In the rows, 128 means zero.
Families of rows that turns and mirrors carry onto each other, the same ones carrying the whole set onto itself: the rest of each named row's family, in list order:
4 families of 8 rows:
tir: [138 160 120 121 114 104 131 116]
mopip: [137  89 137 140 138 144 126 125]
roza: [160  99 130 143 118 146 100 114]
tuv: [124 132 150 122 135 130 159 112]
mosiz: [150 111 104 136 119 106 105 125]
sesim: [155 142 121 119  97 117  97 111]
fuv: [163 101 130 131 119 144  95 111]
pek: [151 104 131 139 124 147  90 114]
raza: [140 151 120 124 125  95 134 114]
Loder: [134  96 133 146 146 143 124 123]
Gid: [155 150 120 127 105 114  98 116]
kip: [140 115 159 130 133 155 140 104]
Tanez: [133 133 150 127 140 124 161 117]
vifu: [133  86 129 137 140 133 126 117]
rutip: [149 109 108 146 115 113 100 125]
bes: [169 149 124 121 106 117 101 110]
beg: [139 109 163 128 134 152 137 109]
pog: [144 162 147 118 117 127 141 100]
tele: [139 155 119 129 112  97 130 113]
Geta: [122 128 142 125 147 123 155 106]
barig: [123 134 149 129 136 126 158 107]
Mageb: [142 112 103 136 115 118  99 124]
lat: [143 113 157 123 138 157 130  99]
Norem: [147 157 155 113 116 121 142 105]
tanu: [163 147 118 131 100 116 100 113]
Zus: [136 160 150 114 120 125 140 105]
Bul: [134  88 138 145 137 140 129 116]
pema: [141 149 118 119 107 101 135 120]
balaz: [148 161 151 114 126 131 136  98]
podi: [152 116 107 140 117 116  98 129]
kugin: [158  98 132 141 120 142  95 123]
Punik: [143 117 166 133 142 151 133 109]

Which other rows belong to the same family as Bul? roza, kip, rutip, pog, tele, barig, tanu
Which other rows belong to the same family as bes? mosiz, fuv, raza, vifu, Geta, lat, balaz
Which other rows belong to the same family as Tanez? sesim, pek, Loder, Mageb, Norem, pema, Punik

Families of rows that turns and mirrors carry onto each other, the same ones carrying the whole set onto itself: the rest of each named row's family, in list order:
5 families of 4 rows:
U: [ 93 118 102 123 134 129 107 127 103]
D: [ 99 125 100 114 140 131 113 127 110]
V: [150 133 141 174 114 139 116 114 133]
Y: [122 164 134 131 122 162 115 131 123]
E: [122  99 118 174 126 111 113 118 112]
X: [108 157 136 128 125 167 108 127 118]
N: [144 124 146 170 118 135 108 103 143]
Q: [141 140 143 184 117 128 121 116 121]
G: [ 97 138 106 118 133 124 117 142 115]
R: [ 96 127 106 118 145 129 115 130 109]
A: [118 166 145 137 133 159 116 120 120]
K: [114 103 109 162 118 104 111 111 106]
T: [122  94 116 159 134 109 110 108 117]
J: [121 160 134 132 105 157 107 126 135]
B: [140 138 152 178 117 147 116 119 127]
C: [118 101 118 155 145 102 116 118 126]
Z: [145 133 142 177 107 139 112 112 133]
F: [ 91 130 110 115 135 137 108 113 105]
L: [125  94 109 160 130 109 114 112 115]
S: [117 166 134 133 120 159 116 134 125]

Which other rows belong to the same family as N? G, J, C
Which other rows belong to the same family as A? Q, K, F
Which other rows belong to the same family as R? T, Z, S

Families of rows that turns and mirrors carry onto each other, the same ones carrying the whole set onto itself: the rest of each named row's family, in list order:
5 families of 8 rows:
dob: [126 138 106  91  96 112 108 148 120]
Nebi: [159 120  98 105 120 116 109 145 106]
fenu: [150 140 119 127 139 133  85 130 139]
vorip: [ 99 150 123 144 141 147 127 142 125]
dosan: [137 106 115 140 109 141 141 144  94]
zirag: [154 134 132 119 141 130  89 134 132]
sumat: [ 92 149 127 145 126 137 129 148 125]
Dakuz: [130 124 134 163 137 144 119 127 128]
Zom: [118 152 120 115 130 121  93 140 151]
tafaf: [ 97 142 125 153 127 132 128 142 138]
bufa: [106 153 124 116 122 129  89 132 143]
vutuf: [131 105 115 148 108 131 136 138  91]
fadep: [157 125 105 100 112 113 113 137 106]
Bas: [124 123 113  89  91 120 112 142 122]
Beto: [126 133  97  92 107 107 112 147 122]
Tudas: [154 130 125 130 126 130  81 126 128]
mudi: [102 141 128 149 138 145 127 147 136]
duz: [152 132 124 130 133 132  86 136 143]
matif: [131 131 133 161 138 152 120 133 117]
geto: [164 109 102 110 113 122 114 135 108]
patod: [154 115 112 103 111 117 106 146  97]
vusod: [158 114 114 101 104 126 106 136 102]
kek: [151 140 133 122 133 139  86 125 125]
buri: [126 129 132 170 126 143 118 138 127]
mopuv: [125 126 106  88  97 113 111 136 114]
Ruk: [106 114 102 125 106 139 146 156 115]
sudis: [104 121  98 128  94 127 142 148 110]
Gef: [137 118 113 143 111 118 143 138  87]
Lelim: [134 113 117 142 101 124 145 144  94]
pilef: [101 145 117 151 129 141 134 137 138]
Ribo: [119 129 101  86 105 120 112 140 131]
piga: [106 112 109 127 101 133 151 148 113]
zoru: [105 125 106 115 109 127 151 155 113]
gide: [123 160 126 113 131 128 101 138 146]
niv: [129 129 139 169 124 133 120 131 125]
biv: [120 156 123 109 134 127  87 135 134]
gufek: [105 124 103 127 103 115 148 149 109]
Mozur: [144 113 117 145 120 129 146 145  95]
bos: [116 159 132 108 127 126  94 126 133]
vip: [137 136 140 166 132 136 111 137 116]

Which other rows belong to the same family as zoru? sumat, bufa, Tudas, geto, Ribo, Mozur, vip
Which other rows belong to the same family as fenu? fadep, mudi, buri, mopuv, Lelim, piga, biv
Which other rows belong to the same family as bos? Nebi, vorip, Bas, duz, Ruk, Gef, niv
Which other rows belong to the same family as vutuf? dob, zirag, Dakuz, patod, sudis, pilef, gide

